500 stands for zero in the data rows.
Here is a table of points, one per row:
[577 276 458 537 628 380 591 483 821 527 908 570 460 485 565 587 584 598 625 460 739 643 420 613 645 292 580 426 659 440 361 660 640 651 502 573 584 617 642 646 457 662 241 571 429 824 521 422]
[701 349 207 405 477 581 384 305 723 541 568 550 474 527 536 497 365 308 347 476 589 490 553 604 462 461 477 534 502 424 519 430 422 305 505 521 596  99 478 422 459 755 447 619 404 456 734 567]
[475 416 360 741 577 279 514 587 485 661 629 332 631 566 630 536 301 484 459 441 456 546 329 500 448 549 308 412 437 472 682 585 407 460 422 577 522 479 562 480 676 386 622 619 339 459 380 675]
[612 412 620 634 451 533 681 492 739 465 541 529 448 679 542 316 423 423 313 499 490 717 473 306 480 370 546 578 331 462 489 452 462 526 543 541 463 587 799 579 492 468 586 338 709 341 497 670]
[327 481 611 358 561 331 459 653 632 399 570 766 657 519 536 248 511 396 523 527 399 631 415 673 625 458 328 485 391 666 547 401 479 664 487 432 195 324 385 514 499 444 425 604 445 413 400 559]
[426 432 764 522 494 410 389 657 560 565 638 585 415 501 426 656 553 570 279 311 336 455 422 548 358 555 421 370 495 469 583 676 286 348 325 357 592 429 392 467 546 654 312 313 600 403 487 386]
[583 413 628 504 421 414 492 559 547 250 486 367 395 706 684 492 554 479 479 513 471 520 638 442 282 511 300 262 469 607 666 434 593 581 846 548 614 431 468 501 592 566 580 491 469 642 581 385]
[557 472 725 596 500 420 461 478 484 408 596 540 477 282 535 594 514 636 561 474 676 733 612 437 404 454 405 538 454 277 591 258 372 499 385 502 294 672 474 261 534 528 649 590 527 523 760 426]
[334 398 547 438 506 443 525 351 626 811 523 562 516 394 506 494 719 730 342 597 584 380 569 426 464 337 342 615 412 554 639 469 638 443 644 312 534 470 505 620 446 419 714 587 404 449 480 384]
[484 516 734 521 277 634 372 527 547 948 649 432 436 523 607 373 515 505 608 342 533 401 662 513 954 574 322 460 400 489 376 439 609 721 391 575 701 618 581 480 498 706 643 627 469 567 600 506]
[687 402 453 789 472 663 445 688 375 571 584 586 797 558 425 439 743 492 481 546 561 302 449 479 500 640 431 651 503 558 558 341 623 482 346 518 461 514 572 678 428 722 485 340 491 805 613 582]
[491 518 421 404 233 370 384 612 301 531 446 486 622 369 579 508 431 427 298 581 557 605 460 387 463 370 502 370 419 644 251 486 473 399 490 277 452 600 589 417 521 687 359 693 471 569 485 624]
[492 526 399 394 310 455 405 660 656 166 491 565 386 639 653 648 562 546 487 544 486 351 382 410 625 604 484 576 378 443 520 529 730 437 252 481 593 602 618 475 468 383 554 590 403 392 494 418]
[500 255 620 588 502 544 352 532 399 368 471 356 362 430 414 463 432 420 629 437 501 514 676 322 638 498 545 759 602 505 501 701 592 515 464 247 393 244 529 573 662 503 512 473 418 469 552 587]
[446 544 565 472 692 350 535 380 418 572 576 419 508 510 642 524 422 351 424 662 469 327 582 516 583 351 645 323 911 583 662 441 683 470 317 485 421 450 549 412 320 467 521 452 714 490 623 511]
[470 403 527 499 881 725 520 560 419 528 396 447 463 515 679 291 670 667 356 490 351 493 423 435 479 552 595 448 705 383 292 386 690 388 511 579 457 522 504 308 654 473 400 527 381 458 456 552]
[541 367 473 438 497 627 445 530 492 448 594 536 404 390 412 511 498 501 691 647 524 401 439 516 458 490 336 413 801 806 345 411 354 305 549 617 469 588 515 589 694 403 638 477 549 335 403 510]
[314 614 338 679 495 661 610 521 533 448 552 612 501 665 609 678 353 767 509 529 430 598 586 508 600 704 764 584 664 570 539 359 321 582 683 374 463 406 473 526 421 554 531 618 617 525 442 417]
[567 490 606 410 415 544 581 373 367 577 474 527 601 485 520 571 507 425 755 628 341 475 254 606 435 426 990 545 354 537 659 580 510 527 636 446 554 507 673 403 559 642 707 450 342 411 545 359]
[506 694 645 536 445 517 644 489 515 455 459 688 602 456 255 524 352 672 619 505 685 613 488 573 497 549 556 511 587 394 633 550 846 354 553 583 750 330 546 526 567 532 578 586 673 572 314 705]
[579 824 648 487 543 447 529 498 526 641 307 631 287 769 401 411 508 469 509 591 469 509 541 543 285 531 514 669 576 619 445 637 404 455 408 573 404 605 638 609 610 326 332 829 509 553 632 341]
[738 841 631 579 588 649 634 610 639 511 407 505 540 327 525 689 590 490 592 515 520 501 375 396 607 476 486 353 573 559 574 601 340 596 696 501 528 407 450 462 402 280 401 485 315 505 615 640]
[487 478 612 369 491 531 897 622 668 524 626 249 422 441 437 560 444 440 578 578 379 564 442 657 324 625 540 763 502 585 342 493 542 385 467 452 580 556 279 426 319 330 517 494 489 629 578 628]
[594 462 434 504 685 492 530 463 472 443 412 621 688 445 469 371 386 488 510 713 359 513 578 413 723 559 449 604 415 511 516 845 440 417 605 512 724 654 340 343 537 558 555 536 733 630 573 402]
[400 565 515 412 337 458 417 428 655 545 384 294 770 633 623 529 656 610 710 496 562 513 681 549 621 473 707 654 460 604 579 522 380 288 509 650 500 497 501 433 675 294 349 263 574 577 369 505]
[313 572 486 361 573 568 457 605 516 526 601 665 597 392 475 573 417 323 371 540 598 592 743 483 446 707 792 485 588 389 629 508 541 613 565 598 656 733 440 749 687 418 546 432 353 475 594 591]
[663 772 374 581 492 478 398 551 539 444 664 346 493 469 612 511 746 391 392 511 615 495 542 726 408 487 485 736 652 440 461 666 529 775 659 489 480 573 457 416 507 610 591 488 644 344 272 464]
[422 630 333 377 605 732 445 626 643 495 447 286 452 391 387 422 486 514 578 643 508 516 527 360 324 349 513 461 455 474 705 485 468 788 279 519 489 499 485 534 492 714 380 579 571 512 311 477]
[459 592 362 500 688 264 299 483 595 493 359 286 427 544 428 347 406 729 513 540 724 473 280 536 463 663 609 369 384 570 332 488 469 591 483 383 485 508 405 653 400 624 613 380 549 339 660 548]
[528 510 278 530 377 511 650 648 472 436 410 413 470 394 175 485 458 558 378 484 410 441 575 696 612 444 428 276 446 412 424 492 482 525 489 460 309 396 707 527 583 371 553 400 565 536 628 299]
[519 253 438 419 387 476 473 414 310 543 501 539 411 667 209 548 554 511 371 470 641 459 382 400 538 559 518 524 522 520 639 536 533 629 633 547 428 556 382 219 375 346 320 562 488 427 541 617]
[394 301 559 567 329 568 487 616 327 481 170 567 525 344 709 311 430 512 533 414 607 525 478 567 315 492 504 392 584 416 466 682 359 372 479 725 440 445 477 556 160 355 530 537 470 400 483 402]
[646 595 538 607 492 454 323 372 503 457 472 395 552 391 327 439 231 479 292 334 309 453 454 420 536 455 571 594 455 487 449 301 605 351 585 608 424 577 348 514 401 401 397 459 325 476 265 236]
[431 556 613 373 515 631 569 318 327 327 615 456 717 637 459 500 486 391 499 548 542 268 373 346 524 447 395 463 465 214 279 456 274 519 479 469 488 396 344 597 575 352 465 543 568 463 452 381]
[569 372 394 606 404 486 368 440 506 453 263 620 465 566 462 442 497 424 706 358 288 319 527 606 411 325 482 355 517 332 547 328 475 481 535 278 586 750 341 597 473 356 414 561 590 418 473 632]
[419 561 408 452 671 759 398 432 389 541 546 580 432 684 473 637 442 338 534 469 652 573 656 592 498 461 387 308 310 487 470 579 571 274 385 417 332 565 554 382 337 443 582 335 382 537 324 477]
[484 573 399 461 433 512 377 295  92 444 667 542 240 344 626 438 564 600 425 538 414 622 452 590 480 474 430 557 279 535 487 395 403 573 411 458 715 351 590 588 431 233 395 264 531 636 464 550]
[448 533 286 384 392 449 682 286 334 617 462 478 397 392 577 477 578 389 662 255 351 604 420 264 432 779 405 386 417 487 445 540 646 428 572 518 254 492 374 662 592 579 416 469 669 454 574 395]
[338 505 562 464 676 477 555 447 406 318 312 374 531 452 434 754 653 448 422 221 408 416 502 599 612 415 504 597 361 656 494 443 399 548 498 759 527 516 559 561 447 709 618 674 580 497 500 684]
[478 527 427 505 488 179 722 410 441 523 224 694 424 519 438 609 458 497 640 574 467 449 639 440 442 534 404 597 565 421 303 415 408 733 413 543 544 435 477 294 506 744 520 146 244 489 326 484]
There is one direction along which these points spread out most. Take the direction at right angles to it along which they spread out most. Go by this last direction. For each point below, how far along it does it lie, from 0 to 99? 50 is the average, and the first point above lies past it. One standard deviation of the points above along it is 16.
[334 398 547 438 506 443 525 351 626 811 523 562 516 394 506 494 719 730 342 597 584 380 569 426 464 337 342 615 412 554 639 469 638 443 644 312 534 470 505 620 446 419 714 587 404 449 480 384] 62
[419 561 408 452 671 759 398 432 389 541 546 580 432 684 473 637 442 338 534 469 652 573 656 592 498 461 387 308 310 487 470 579 571 274 385 417 332 565 554 382 337 443 582 335 382 537 324 477] 61
[557 472 725 596 500 420 461 478 484 408 596 540 477 282 535 594 514 636 561 474 676 733 612 437 404 454 405 538 454 277 591 258 372 499 385 502 294 672 474 261 534 528 649 590 527 523 760 426] 62
[492 526 399 394 310 455 405 660 656 166 491 565 386 639 653 648 562 546 487 544 486 351 382 410 625 604 484 576 378 443 520 529 730 437 252 481 593 602 618 475 468 383 554 590 403 392 494 418] 54
[506 694 645 536 445 517 644 489 515 455 459 688 602 456 255 524 352 672 619 505 685 613 488 573 497 549 556 511 587 394 633 550 846 354 553 583 750 330 546 526 567 532 578 586 673 572 314 705] 25
[519 253 438 419 387 476 473 414 310 543 501 539 411 667 209 548 554 511 371 470 641 459 382 400 538 559 518 524 522 520 639 536 533 629 633 547 428 556 382 219 375 346 320 562 488 427 541 617] 55
[459 592 362 500 688 264 299 483 595 493 359 286 427 544 428 347 406 729 513 540 724 473 280 536 463 663 609 369 384 570 332 488 469 591 483 383 485 508 405 653 400 624 613 380 549 339 660 548] 56
[491 518 421 404 233 370 384 612 301 531 446 486 622 369 579 508 431 427 298 581 557 605 460 387 463 370 502 370 419 644 251 486 473 399 490 277 452 600 589 417 521 687 359 693 471 569 485 624] 74
[446 544 565 472 692 350 535 380 418 572 576 419 508 510 642 524 422 351 424 662 469 327 582 516 583 351 645 323 911 583 662 441 683 470 317 485 421 450 549 412 320 467 521 452 714 490 623 511] 45
[475 416 360 741 577 279 514 587 485 661 629 332 631 566 630 536 301 484 459 441 456 546 329 500 448 549 308 412 437 472 682 585 407 460 422 577 522 479 562 480 676 386 622 619 339 459 380 675] 61
